In the data rows, 128 means zero.
Here are some points, one per row:
[145 113 163 142 157 109 156  92 125  91  95 148  95 102 165 165]
[148 128 118 129 130 139 113 141 107 141 141 134 140 124 105 108]
[117 155 141 110 127 106 130 121 131 118 136 105 114 122 134 143]
[119 116 137 150 146 120 138 124 105 116 135 135 136 126 140 148]
[111 131  78 103  87 124 165 145 132 157 158 101 171 147 132  96]
[121  85 147 165 157 127 150 105  94  94  95 165 123 137 150 167]
[ 92 121 108 149 114 163  87 162 172 155 121 134 147 154  97 102]
[154  97 160 161 165 123 140  95  90  94  96 169 100 101 152 160]
[146 120 163 134 154 107 157  92 133  95  95 144  94 100 165 162]
[141 130 164 123 149 104 157  94 147  98  98 136  91 102 164 161]
[121 151 140 120 127 109 125 125 114 119 146 109 122 118 127 139]
[107 148 129  82 118 101 152 112 139 116 121  94 112 134 137 144]
[130 123 134 137 139 118 139 125  98 119 140 129 136 121 134 141]
[150 163 122 126 117 126 107 144 115 146 168 115 135 111 108  96]
[141 107 117 138 134 162 101 143 125 141 113 151 143 152 103 116]
[138 131 122 135 132 134 108 141 109 139 143 130 140 123 105 114]
[111 148 142 128 133 111 127 122 117 116 142 111 122 121 132 143]
[ 98 112 141 135 145 119 157 114 117 102 109 134 131 133 151 162]
[149 115 162 143 156 110 152  93 119  94 101 148  96  99 163 162]
[ 97 125 104 141 107 151 101 159 155 157 135 127 153 143 103  98]
[105 100 151 150 154 116 165 103 119  93  94 148 120 136 161 174]
[111 128  90 121  98 124 148 149 124 155 160 107 166 138 122  99]
[ 88 145  68   0  58 102 226 108 190 138 103  61 129 180 164 134]
[ 99 129 104 140 104 145 108 159 146 157 144 122 153 140 106  96]
[ 90  98 109 144 124 165 102 158 158 153 112 143 156 158 103 111]
[ 96 120 105 143 111 158  95 162 164 156 127 132 150 147 100 100]
[110  90 107 143 131 178  98 154 158 149  94 155 153 171 102 119]
[122 143 140 128 130 112 130 126 103 118 146 116 129 117 127 139]
[ 99 128 108 141 109 149 100 159 154 155 138 127 151 141 103  99]
[101 141 116  63 105 100 169 111 139 119 112  88 117 145 138 140]
[ 92 127 108 148 111 154  92 160 161 154 130 129 150 146 101  99]
[168 155 153 115 129 111 128 116 107 119 151 113 103  95 138 128]
[109 130  98 133 102 127 133 152 125 154 157 112 159 133 114  99]
[124 103 157 151 159 113 161  97 114  90  92 150 109 120 163 170]
[176 141 158 121 138 112 136 103 111 112 134 126  92  90 149 137]
[101 131 107 141 107 142 105 157 145 156 143 123 151 138 105  98]
[158 103 161 152 162 116 146  91 107  93 102 157  93  91 161 162]
[140 152 141 123 129 112 125 128  96 122 158 114 126 109 121 129]
[106 133 106 140 106 137 111 156 136 154 148 118 152 135 106  98]
[124 162 140 108 125 105 122 123 126 122 148 102 114 118 126 135]
[110 157 135  94 124 103 140 116 139 117 126  99 109 131 138 145]
[151 109 117 136 133 163  99 143 121 142 114 152 139 148 104 112]
[122 153 107 138 102 122 113 150 129 153 166 108 143 123 107 100]
[142 129 120 134 132 138 108 141 111 139 139 134 140 126 104 112]
[111 140  63  84  72 123 180 143 142 162 159  94 171 156 144  97]
[120 153 142 115 128 108 128 124 120 118 141 108 119 120 131 141]
[ 93 137  95  31  83  99 194 110 150 127 105  79 125 160 144 137]
[112 157 139 102 127 104 132 118 137 118 131 101 110 126 135 144]
[145 132 121 128 131 132 115 142 103 140 149 128 142 120 107 110]
[107 134 103 140 101 136 113 157 138 155 151 115 153 135 106  96]
[109 132 103 139 105 131 120 154 127 154 153 115 154 132 107  98]
[147 127 120 133 131 145 105 141 111 140 134 139 140 131 104 111]
[123 133 136 132 135 114 133 126 102 119 142 123 134 118 130 141]
[128  95 110 141 133 176  99 150 146 145  98 158 147 168 102 120]
[154 117 119 134 131 157 100 143 117 141 122 147 138 141 103 110]
[134 168 140  98 124 106 120 121 140 124 150  98 108 114 131 131]
[143 125 165 129 151 106 156  93 140  96  98 139  92 100 164 160]
[154 161 145 113 126 111 125 124 101 123 161 109 119 106 126 124]
[105  89 137 156 153 132 150 115 114 101 103 153 134 143 152 165]
[159 115 158 132 152 113 152  95 109  95 104 145  98  99 160 154]
[133 163 117 136 108 120 103 147 122 149 169 109 136 114 104  98]
[149 131 163 113 145 105 160  98 136  99 101 131  94 103 162 153]
[145 102 114 138 134 169  99 145 130 141 107 156 141 158 103 114]
[125  99 112 139 134 167 101 148 142 143 105 152 149 160 103 120]
[140 128 121 135 131 141 106 142 113 140 137 136 142 129 104 112]
[ 92  94 107 146 125 175  96 160 167 154 102 148 155 167 101 112]
[165 157 160 100 130 103 137 106 142 115 131 113  87  95 151 135]
[140  92 155 164 164 124 144 100  86  94  94 169 108 117 144 163]
[159  99 162 159 165 121 140  92  94  94 100 167  96  92 156 159]
[148 115 119 136 132 156 103 142 117 140 122 147 139 142 104 113]
[150 169 150  95 124 106 125 115 143 122 147 101  96 104 140 129]
[159 101 163 156 163 118 141  91 100  92 101 161  94  88 159 161]
[149 121 119 133 131 151 102 142 115 140 128 144 139 136 103 110]
[146 126 120 135 131 146 104 143 114 140 133 139 139 131 103 111]
[139 107 161 147 159 110 158  93 119  90  93 151 101 108 165 167]
[154 109 161 148 158 114 149  92 113  93 102 153  95  96 162 161]
[150 122 120 134 132 149 104 141 112 140 129 143 139 135 104 111]
[157 229 107  87  81 108 111 110 255 167 250  52  99 161 185  93]
[106  94 110 144 131 170 101 153 150 146 102 151 154 162 102 117]
[112 142 104 140 101 128 115 154 134 155 159 111 149 129 106  98]
There is one direction along which these points spread out most. Where along it does each point below lie, from 0 to 99? The average is 50, and the first point in the table lies past the average.
[ 99 129 104 140 104 145 108 159 146 157 144 122 153 140 106  96] 30
[148 128 118 129 130 139 113 141 107 141 141 134 140 124 105 108] 43
[ 97 125 104 141 107 151 101 159 155 157 135 127 153 143 103  98] 30
[111 131  78 103  87 124 165 145 132 157 158 101 171 147 132  96] 31
[111 140  63  84  72 123 180 143 142 162 159  94 171 156 144  97] 29
[150 169 150  95 124 106 125 115 143 122 147 101  96 104 140 129] 55
[109 130  98 133 102 127 133 152 125 154 157 112 159 133 114  99] 33
[ 96 120 105 143 111 158  95 162 164 156 127 132 150 147 100 100] 29
[154 161 145 113 126 111 125 124 101 123 161 109 119 106 126 124] 53
[ 90  98 109 144 124 165 102 158 158 153 112 143 156 158 103 111] 33
[165 157 160 100 130 103 137 106 142 115 131 113  87  95 151 135] 63
[107 134 103 140 101 136 113 157 138 155 151 115 153 135 106  96] 31
[106 133 106 140 106 137 111 156 136 154 148 118 152 135 106  98] 32
[124 162 140 108 125 105 122 123 126 122 148 102 114 118 126 135] 51
[154 109 161 148 158 114 149  92 113  93 102 153  95  96 162 161] 77
[ 92 121 108 149 114 163  87 162 172 155 121 134 147 154  97 102] 29
[112 142 104 140 101 128 115 154 134 155 159 111 149 129 106  98] 32
[ 88 145  68   0  58 102 226 108 190 138 103  61 129 180 164 134] 40
[143 125 165 129 151 106 156  93 140  96  98 139  92 100 164 160] 74
[111 128  90 121  98 124 148 149 124 155 160 107 166 138 122  99] 33
[140  92 155 164 164 124 144 100  86  94  94 169 108 117 144 163] 74
[149 121 119 133 131 151 102 142 115 140 128 144 139 136 103 110] 43
[125  99 112 139 134 167 101 148 142 143 105 152 149 160 103 120] 39
[105 100 151 150 154 116 165 103 119  93  94 148 120 136 161 174] 70
[147 127 120 133 131 145 105 141 111 140 134 139 140 131 104 111] 43
[134 168 140  98 124 106 120 121 140 124 150  98 108 114 131 131] 51
[159  99 162 159 165 121 140  92  94  94 100 167  96  92 156 159] 78
[145 102 114 138 134 169  99 145 130 141 107 156 141 158 103 114] 41
[149 115 162 143 156 110 152  93 119  94 101 148  96  99 163 162] 76
[107 148 129  82 118 101 152 112 139 116 121  94 112 134 137 144] 54
[158 103 161 152 162 116 146  91 107  93 102 157  93  91 161 162] 78
[133 163 117 136 108 120 103 147 122 149 169 109 136 114 104  98] 36
[119 116 137 150 146 120 138 124 105 116 135 135 136 126 140 148] 57
[106  94 110 144 131 170 101 153 150 146 102 151 154 162 102 117] 36
